The same turns and mirrors carry the whole set onto itself, and each row onto the other rows of its family. Which rows share a family with each named row? Give them in list order.
These 20 rows form 5 families of 4 rows each.
J172: 26.3 -2.4 -7.0 15.8 19.7 29.5 0.8 -19.3 -16.8 3.3 1.4 9.3
J174: 19.3 24.3 4.0 -29.4 -17.6 21.8 6.1 -28.7 -0.1 -13.5 -13.7 -34.3
J201: 14.4 11.1 -3.6 -25.0 -1.4 -5.0 15.0 -24.8 22.9 -16.4 9.7 -26.5
J586: 15.9 0.2 -25.4 16.9 7.3 9.3 0.8 -27.4 -23.9 -8.3 -26.2 5.5
J110: -2.0 -1.6 1.1 3.8 8.9 33.1 -17.3 0.0 -6.9 -3.9 -44.9 6.0
J324: 28.0 21.5 7.6 -14.8 9.4 -5.5 11.5 -10.1 32.5 3.1 -4.9 -25.6
J336: 1.1 -5.2 0.9 11.2 6.3 25.5 -16.0 1.9 -18.3 -4.2 -36.8 9.5
J499: 29.6 7.0 -3.7 9.4 17.1 28.0 -10.3 -21.8 0.0 -2.5 -19.8 23.8
J863: -6.9 -22.4 -13.7 -9.8 25.7 26.6 -6.7 0.8 -12.5 -0.8 -34.9 -0.2
J662: -10.1 6.1 6.3 -27.3 1.8 2.5 6.1 -21.5 7.3 -23.0 -9.5 -46.3
J383: 6.7 13.4 20.9 -42.6 10.2 3.3 -4.1 -17.6 24.3 -2.3 -10.1 -18.2
J885: 18.4 3.6 3.5 18.6 18.5 22.4 -7.8 -18.8 -2.1 2.3 -17.4 24.5
J166: 16.1 8.8 -2.2 -24.0 8.0 -16.0 16.9 -25.4 17.3 -6.5 9.4 -24.0
J534: -12.9 -8.4 -8.0 9.3 25.4 -1.3 -4.0 -11.1 2.8 5.9 -35.7 13.2
J631: 5.5 9.0 3.3 -8.7 -0.9 17.3 10.4 -15.6 7.2 -29.6 -18.9 -54.0
J348: 14.5 15.9 10.4 -16.1 5.0 6.9 -2.6 -12.4 -4.9 -13.8 -24.7 -56.2
J669: 24.0 3.1 5.4 -18.8 15.0 -5.3 5.6 -9.8 35.9 -19.2 1.8 -23.9
J829: -12.7 -12.2 1.2 4.9 16.7 27.5 -5.2 12.9 -10.1 9.0 -23.4 1.1
J638: -9.7 5.5 1.8 -22.3 -2.4 -1.1 13.3 -19.9 -2.6 -12.2 -14.3 -49.1
J283: 20.5 -3.8 -21.5 8.7 22.4 32.3 13.0 -28.2 -1.5 3.8 -11.6 13.5

The rest of the family of J662: J201, J336, J885
The rest of the family of J499: J110, J166, J638
The rest of the family of J283: J324, J863, J348

